In the data rows, the value 128 means zero.
Here are some points, one per row:
[ 79 181 111 146 154 151 137 153 121 106 111 111 124 146 117 130  81  84  71 145  75 142 129 110
 128 165  92 192 132 162 156 123 177 184 159  98 198 122 158  99 146  94 167 164 156 108 168 104]
[209 174 180 117 132 143 161  77 117 182  76 100 157 105 109 142 130 149 134 115 154 129 140 172
  86  25 173 105 134 131 106 117 162  86 115 108 122 112 131 136 128 154  84 111  93 147 110 136]
[ 66 126 131 136  87 184 147 163 136 127 155 132 181  69  98 223 132 125 148 151  53 164 102  31
 222 146 195 143  95 117 138 181 137 252 145 191 119 120 108 147  75 105 175 141  44 167 163  76]
[140 153 154 137 133 109 127 108  66 167 136 162 145  77 144 108 136 187 120 139 142  99  61 181
  73  47 182  64 164 151 123 119 121 119 138 150 125  84  31 106 124 102 102  79  74 119 116 170]
[ 69 195 146 196 113 126  95 129  90 177 137 117 111  72 113 132  64 117 114  95   0 189  68 176
 112 118 132 125 143 154  95 106 210 192 114 208 151 124   0  96 138  96  61 113 153 139 160  94]
[ 58 131  72 152 141 174 120 157 133 161 186  99 194 102  94 158 108 155  91 156 181 181 118 100
 198  99 151 152 147 152 169 121 107 107 162  98  97 115 117 156 126 124 168 151 151 178 157 173]
[153 153 153 107 143 130 157 128  89 161 165 167 153 110 120 157 194 110 120 129 104 126 125  80
 157  96 188 131 159  88 185 108  89 107 107 152 119 136  99 104  72 197 148  96 141 171 127 161]
[ 84 110 131 131  83 167  89 168 141  98 148 115  65 149 137  93 156 194 120 107 187 131 186 169
 143 171  76 137  39 138  87 153  95 173 110 117 168 174 164 170 109 143 108 103  76 120  93 111]
[151 150 140 140 162  83 156 110 170  79  83 162 122 190 103 124 131  81  29 107 149 133 233 171
 119 146  37 186  71 114 144  97 132 119 125  49 100 138 232 180 187 137  89 103 146 132  97 141]
[188 198 204  72 145 111 155  56  95 139 136 146 136 176 147  86  96  81 124 148 122  65 109 160
  27 110  98 127 134 155 157  81 105  35  78  90 107  86 196 154 152  95 133 152 171 138 157 199]
[ 85  49 101 167 162  89 139 195 167  63 135  75  79  90  95 120 211  47 131 114 103 132 191 121
 198 179 102 194 159  66 161 205 183 175 126 151 130 129 147  98 174 151 121  62 173 101 145  91]
[150  40  64  26 183 125 196  97  97  88 112 139 169 128 150  82 122 113 141 126 252  92 174 100
  80 116 144  72 161  78 149 115  86  36 176  64 123 138 211 178  79 134 128  91 151 122 129 153]
[163 186 116 144 164 129 105 123 114 109  60 165  90 174 166 174 136 106 163  98  97 129 201  47
 158 114  66  93  70 114  35 112 181 246 128 181 161 161 154  31 105 182  76  93 146 151 129  72]
[130 157 150  62 110 162 109 155 124 111  62 214 150 185 103 154  27 150  94 140  46 163  57 132
 137 163 124 155 100 102 151 163 136 181 130 110 138 102 115  95 188  53 135 188 158 128 171 113]
[ 57 167 187 105  79 199 116 132 153 115 100 131 134 160 138 158  40 207 150 137  92 193  93 110
 135 187  66 114  93 137 105 163  85 211 129 149 171 196 182 119  87  45 156 206  95 242 104 148]
[138 236 185 130  42 134 118 120 166 150  84 168  27 176 132 113  35 108 134  71  87 162 144 124
  51 227  50 132  86 130 104 112 137 137 117  90 168 154 172 101 147  70 111 147 203 152 140 134]
[207  49  76 136  95  80 154  90 105 148 182 139 166 136 208  76 172  53  95 150 145  70 148  89
 151 161  87  88 204 132 169 124 116  64 133 106  81  73 125  81 178 171 112  80 117  25 160 108]
[150 157 124 124 136 202 134 163 124 118 138 154 176 128 116 126 152 120 143 164 106 100 122 136
 148 190  21 143 107 154 152 123 113 109  68 113 138 125 135 168 121  51  70 137 179  79 166  80]
[186  84  94  72 195 117 168 135 234 112 113  67  40 131 104 158 222   0 173  72 255 139 174 197
 143 126 109  92  74 115  85 181 122  83 110 123 132 190 212 208 146 155  52 113 162  78  28 150]
[169  47 115 112 177  80 181  97 126  91 133 122 113 172 124  58 129  48 127 161 255   2 174 224
  17 132  85 122 160 159 154 110  77   0 106  55  73 122 140 184 104 102  97 105 166 101  69 210]
[ 61 108  54 255 109  95  70 172 138 152 136  95  50  13  33 113 199 159  73  95 112 118  92  92
 176 120 201 162 161 139  83 202 185  96 109 219 176 161  30  81 211 158 203 104  67 104 118 109]
[142 161  90 159 123  37 113 143  87 109  99 160  62 200 154  27 135 148 149  96 115  22 108 151
  64 102 137  50 138 129 120  81  54   0 184 133 125 119 143  73 185 129 102 127 171 105 126 131]
[220  80 157 102  71 129  97 109 183 219 152 114 132  95 147 132 131 161 181 198  47 136 111  47
 126  82 111 138 158 117 101 109 114 117  73 116 129  89  81 116 152 163 152 115  74  80 142 121]
[ 43 220 175 126 149 174 125 138 181 129 123 174 188 137 157 103  78 180 176 130  96 229 167 149
 107 129 126 146  48 156  97 139 207 210 152 141 129 128 115 124 101 106 115 220 151 155 128 132]
[156   0  80  69 159 109 140 107 113  83 165  97 148 161 143  93 232 109 128 141 193  65 161 100
 188 133 118  80 158 116 212 110  80  56 169 101  88 133 124 150  66 148 119  94  89  71 104  95]
[140 136 153  73 118 188 173 152  89 146 157 149 178 120 156 159 101 181 170 144 111 148 133  63
 120 118 183 140 163 127 138 112  45 145 145 120 106 129  88 138 130 138 188 155 162 156 191  91]
[144 131 170 108 134  87 147  92  70 124 102 155 154 177 181 149  88 146 119 121  91 147 103 218
 150  99 160  89 170 132 184 114  17 144 104 127  83  96  92 140 122 138 104 142 122 146 176 159]
[162 149 137 105 131 150 110  68 114 122 120 147 215 107 172 207 122 198 153 127 138  93  71 131
 122  48 156 103 107 162 166  71  69 168 129 121 112 105 152 136  49 131 143 188 118 192  60 156]
[128  88 109 156 185 157 124 114 123 133 115  92 136  76  52 191 213  88  82 132 175 170 166 117
 193 159 123 154  91  94 118 104 211 237 128 155 128 105 171 201  77 200 185 117 103 105 124 115]
[ 94  99 103 210 117  97  82 142 175 118 170  52  67  88 155 155 141 105  69  98 126 173  82 214
 145 167 173 217 163 119  42 140 255 179 118 163 123 120  81 105 173 119 171  90 107 123  92 102]
[107  61  60 186 127  77  65 166 179 112 118  56 101  93 113 116 157 172 174 125 170 117 102  64
 132 115 202 111 129 112  56 187 217 101 132 181 141 155 163 109 139 179 162 138  74 105  95 112]
[ 69 123 174 124  35 102  86 138  76 146 187 118 131 153 116  82  22 219 204 164  61 138  50 121
  89 105 229 138 179 144 150 112  54  44 179 114 138 152  47 113 104 125 160 171 101 158 151 148]
Along one direction, these points spread out more than along any other. Take the direction at right angles to it along which they spread out most. Then take the direction at right angles to both along which they spread out most. Go by this last direction. For each point below, how far along it does it lie, from 0 to 99? 50 is the average, and the first point above lies past it. One standard deviation of the points above along it is 16.
[ 85  49 101 167 162  89 139 195 167  63 135  75  79  90  95 120 211  47 131 114 103 132 191 121
 198 179 102 194 159  66 161 205 183 175 126 151 130 129 147  98 174 151 121  62 173 101 145  91] : 56
[ 58 131  72 152 141 174 120 157 133 161 186  99 194 102  94 158 108 155  91 156 181 181 118 100
 198  99 151 152 147 152 169 121 107 107 162  98  97 115 117 156 126 124 168 151 151 178 157 173] : 40
[142 161  90 159 123  37 113 143  87 109  99 160  62 200 154  27 135 148 149  96 115  22 108 151
  64 102 137  50 138 129 120  81  54   0 184 133 125 119 143  73 185 129 102 127 171 105 126 131] : 42
[209 174 180 117 132 143 161  77 117 182  76 100 157 105 109 142 130 149 134 115 154 129 140 172
  86  25 173 105 134 131 106 117 162  86 115 108 122 112 131 136 128 154  84 111  93 147 110 136] : 45
[128  88 109 156 185 157 124 114 123 133 115  92 136  76  52 191 213  88  82 132 175 170 166 117
 193 159 123 154  91  94 118 104 211 237 128 155 128 105 171 201  77 200 185 117 103 105 124 115] : 57
[ 69 195 146 196 113 126  95 129  90 177 137 117 111  72 113 132  64 117 114  95   0 189  68 176
 112 118 132 125 143 154  95 106 210 192 114 208 151 124   0  96 138  96  61 113 153 139 160  94] : 46
[207  49  76 136  95  80 154  90 105 148 182 139 166 136 208  76 172  53  95 150 145  70 148  89
 151 161  87  88 204 132 169 124 116  64 133 106  81  73 125  81 178 171 112  80 117  25 160 108] : 34
[140 153 154 137 133 109 127 108  66 167 136 162 145  77 144 108 136 187 120 139 142  99  61 181
  73  47 182  64 164 151 123 119 121 119 138 150 125  84  31 106 124 102 102  79  74 119 116 170] : 26
